Read these off the grid that follows.
1) The third smallest entry?
2) The maximum?
3) The 1st entry in reading order?
[[-23, -1, 4, -3, 2, 4, -41, 3, 2], [-5, 0, 3, 2, 0, 33, -13, 3, 1], [9, -1, 2, 4, 2, 17, 17, 2, 1], [-6, 1, 1, 5, 0, 10, 17, 9, -1]]
1) -13
2) 33
3) -23

[[  2.44   4.72  -2.32  14.03 -14.66]
 [  5.81  -4.25   2.77   3.63  -1.82]
 [  7.98   8.68   9.36  -1.85  -7.74]
 [  7.58   1.01  10.00  -6.44 -11.88]
 [ -1.06  -0.38  14.09   1.34  -4.89]
 [ -5.90   6.59 -11.46  -6.35  11.25]
 [ -0.61  14.57   1.62  -5.89 -11.57]
 [  2.01  13.92  -6.62  -0.92  -6.70]
 [ -0.01   8.54  -4.86 -11.30  -6.22]
 [  4.64  -8.54  -5.47   8.56  14.48]
 [  3.24   1.37  14.46   1.33  -3.53]
 [ -4.66   6.62  -5.08   6.03   8.28]]
The entry just left of -6.62 is 13.92
What is the smallest entry?
Answer: -14.66
What is the entry just left of the largest entry?
Answer: -0.61
The entry directly above -4.66: 3.24
What is the smallest entry in the first column?
Answer: -5.90
What is the entry just left of the smallest entry?
Answer: 14.03
The entry in the top-left corner is 2.44
The last entry of the largest entry's row is -11.57
The entry just right of -0.61 -> 14.57
The entry in the bottom-right corner -> 8.28
The entry just left of -7.74: -1.85
What is the second smallest entry?
Answer: -11.88
What is the 2nd entry on the diagonal from the top-right corner?
Answer: 3.63
The third-last entry, reading row by row is -5.08
The entry just right of 7.98 is 8.68
What is the entry just right of 2.44?
Answer: 4.72
The largest entry in the last column is 14.48
What is the third entry in reading order?
Answer: -2.32
The 4th entry from the end, reading row by row -> 6.62
What is the bottom-left entry?
Answer: -4.66
The entry directly above -11.88: -7.74
The largest entry in the first column is 7.98
What is the entry directly above -1.06?
Answer: 7.58
The entry just right of 14.46 is 1.33
The entry just right of the largest entry -> 1.62
What is the second-last entry, reading row by row?
Answer: 6.03
The entry directly below -1.85 is -6.44

Questions about the matrix below.
1) Report the 1st entry on the diagonal from the top-right corner.
2) Report the largest entry in the last column.
3) Report the fourth entry from the end, reading row by row.
4) Report the first entry in the row that holds the smallest entry.
5) Report the entry in the top-left corner.
6) Report the third entry on the diagonal from the top-right corner.
7) Report the smallest entry in the first column.
8) Report the 5th entry in reading order.
[[  0  28  35  32  14 -22  39  -9  -6  21 -29  24]
 [  9  13  37   0 -21 -18  58   2   9  50 -44  30]
 [-13  36  36  27  18 -17  34 -13   1  30 -35  26]
 [-15  35  27  26  35 -18  36 -20 -14  20 -23  24]
 [-12  21  36  -2   6  -9  64  14  -1  47 -35  32]
 [ 13  26  27  18  14 -11  25 -18 -18  14 -15  23]
 [ -5  20  40   0  18 -10  50   3   8  48 -43  29]
 [  9  24  44   3  31 -15  56   1  -3  41 -36  31]
 [-10  24  45  13  13 -26  52   1   1  44 -45  33]
 [-27  26  34  26  12 -25  39 -17 -11  19 -20  25]
 [ -7  33  29  20  57  -9  58  -9 -18  24 -27  21]
 [ -1  22  44   7   5 -16  64  14   8  45 -42  31]
 [ -8  31  26  26  20 -22  34 -15 -17  18 -20  27]
 [ -7  19  36  -2  10 -12  53   9   5  48 -45  29]
 [-19  33  36  18  19  -3  40 -18 -18  23 -30  25]
 [ -9  18  42   1   5 -22  58   7   5  45 -47  34]]
1) 24
2) 34
3) 5
4) -9
5) 0
6) 30
7) -27
8) 14

Read these off the table that follows.
1) The second entry, reading row by row?
2) The entry directly below the smallest entry?
3) The second largest entry?
4) The first entry, reading row by row?
5) The bottom-right entry?
6) The fifth entry in reading order?
7) The top-right entry?
8) The entry directly below the largest entry?
[[ 23  -4  24   2   1 -12  20  -3  14]
 [-10  -2 -16   0   8  -3 -13  56   4]
 [-15   5  -6   2  15   0 -16 -21 -10]
 [-16   0 -15  -8  12 -26 -28   8  15]
 [-21  -5  -8  -3 -15 -10  20 -34  -7]
 [ 18   5  13   5  12 -17 -14  -8 -10]
 [-22  -9   5 -14 -10  -7  -7   9   7]
 [-17  -1   8  -6  -3  -7 -10   3  -4]
 [ 26   3  21  -6   0 -32  -6  61   3]
 [-31   8 -46  -9 -22  -1 -11   3 -10]
 [-21   1 -18  -9   6  33  13   1  18]
 [-32   0  -8  -5  20  15   0  18  -4]
 [ 13  -4 -10 -11   3 -24 -13   6  -3]
 [-22   3  39  10  -6 -10 -18 -37   1]]
1) -4
2) -18
3) 56
4) 23
5) 1
6) 1
7) 14
8) 3

[[6014 4069 8235 4266]
 [5050 3405 3851 4256]
 [3976 1931 4820 3877]
 [3743 6844 3863 6446]
 [5642 5400 5862 5411]
 [7398 3754 8253 5275]
 [6880 7874 9004 8728]
 [6778 6200 5842 4814]
 [5897 5549 6057 5324]
 [4202 2143 4846 3765]
 [4017 5104 4625 5975]
 [5514 5848 5298 5757]
 [4410 5513 5098 5324]
 [5842 4176 4851 5529]
 [6081 4754 5096 5529]]
The smallest entry in the last row -> 4754
The entry just right of 5098?
A: 5324
The entry just right of 5897?
A: 5549
The top entry of the column that holds the smallest entry?
A: 4069
The last entry, reading row by row is 5529
The 4th entry from the end, reading row by row: 6081
The 2nd entry on the diagonal from the top-right corner?
A: 3851
The entry just right of 8235?
A: 4266
The entry directly below 3405?
A: 1931
The 1st entry on the main diagonal?
A: 6014
The second entry from the end, reading row by row?
A: 5096
The entry directly above 4846 is 6057
The third entry, reading row by row?
A: 8235
The entry just right of the largest entry: 8728
The entry directly below 5411 -> 5275
The entry just right of 4820?
A: 3877
The entry directly below 8728 is 4814
The entry just right of the smallest entry?
A: 4820
The entry just left of the largest entry: 7874
The entry directly below the smallest entry?
A: 6844
The entry directly below 4069: 3405
The entry directly above 4754?
A: 4176
The 3rd largest entry is 8253
The maximum?
A: 9004
The entry directly below the largest entry is 5842
The largest entry in the first column?
A: 7398
The entry directly below 6057?
A: 4846
The entry just left of the smallest entry?
A: 3976
The entry just left of 2143?
A: 4202
The smallest entry in the first column?
A: 3743

[5176 2568 9454 5947 7697 5362 8167 8048 9756 4819]
What is the entry just left of 9454? 2568
The entry just right of 2568: 9454

arr =
4311  2822  3775  9940  6641  5454  6318  4539  5293  5092  6043
4761  5480  4706  4296  5318  4295  5189  4276  5569  5258  5402
5125  5214  5848  6014  4832  5017  4648  5532  4637  4538  4946
4525  5405  4466  4275  5669  4080  4669  4435  5120  5068  4873
4932  4488  5869  6618  4911  5584  5267  5463  4439  5522  5437
4545  8897  6716  2320  2889  4894  3304  7160  7020  3915  1588
The bottom-right entry: 1588
The entry just left of 4538: 4637
The fifth-last entry, reading row by row?
Answer: 3304
The 3rd largest entry is 7160
The first entry in reading order -> 4311
The largest entry in the last row: 8897
The entry just left of 8897 -> 4545
The top-right entry -> 6043
The entry just left of the smallest entry?
Answer: 3915
The top entry of the column that holds the largest entry is 9940
The entry just left of 4873 is 5068
The entry just right of 5068?
Answer: 4873
The third entry in reading order -> 3775
The second smallest entry: 2320
The entry directly above the smallest entry: 5437
The entry just right of the largest entry?
Answer: 6641
The 2nd entry, reading row by row?
Answer: 2822
The 2nd entry on the diagonal from the top-right corner: 5258
The entry directly above 5125 is 4761
The entry directly above 5532 -> 4276
The second entry on the main diagonal: 5480
The entry directly below 5669?
Answer: 4911
The entry directly below 5848: 4466
The entry directly below 3775 is 4706
The entry just right of 4648 is 5532
The entry directly above 5068 -> 4538
The entry directly above 4439 is 5120
The entry just right of 5258?
Answer: 5402
The entry just right of 8897: 6716
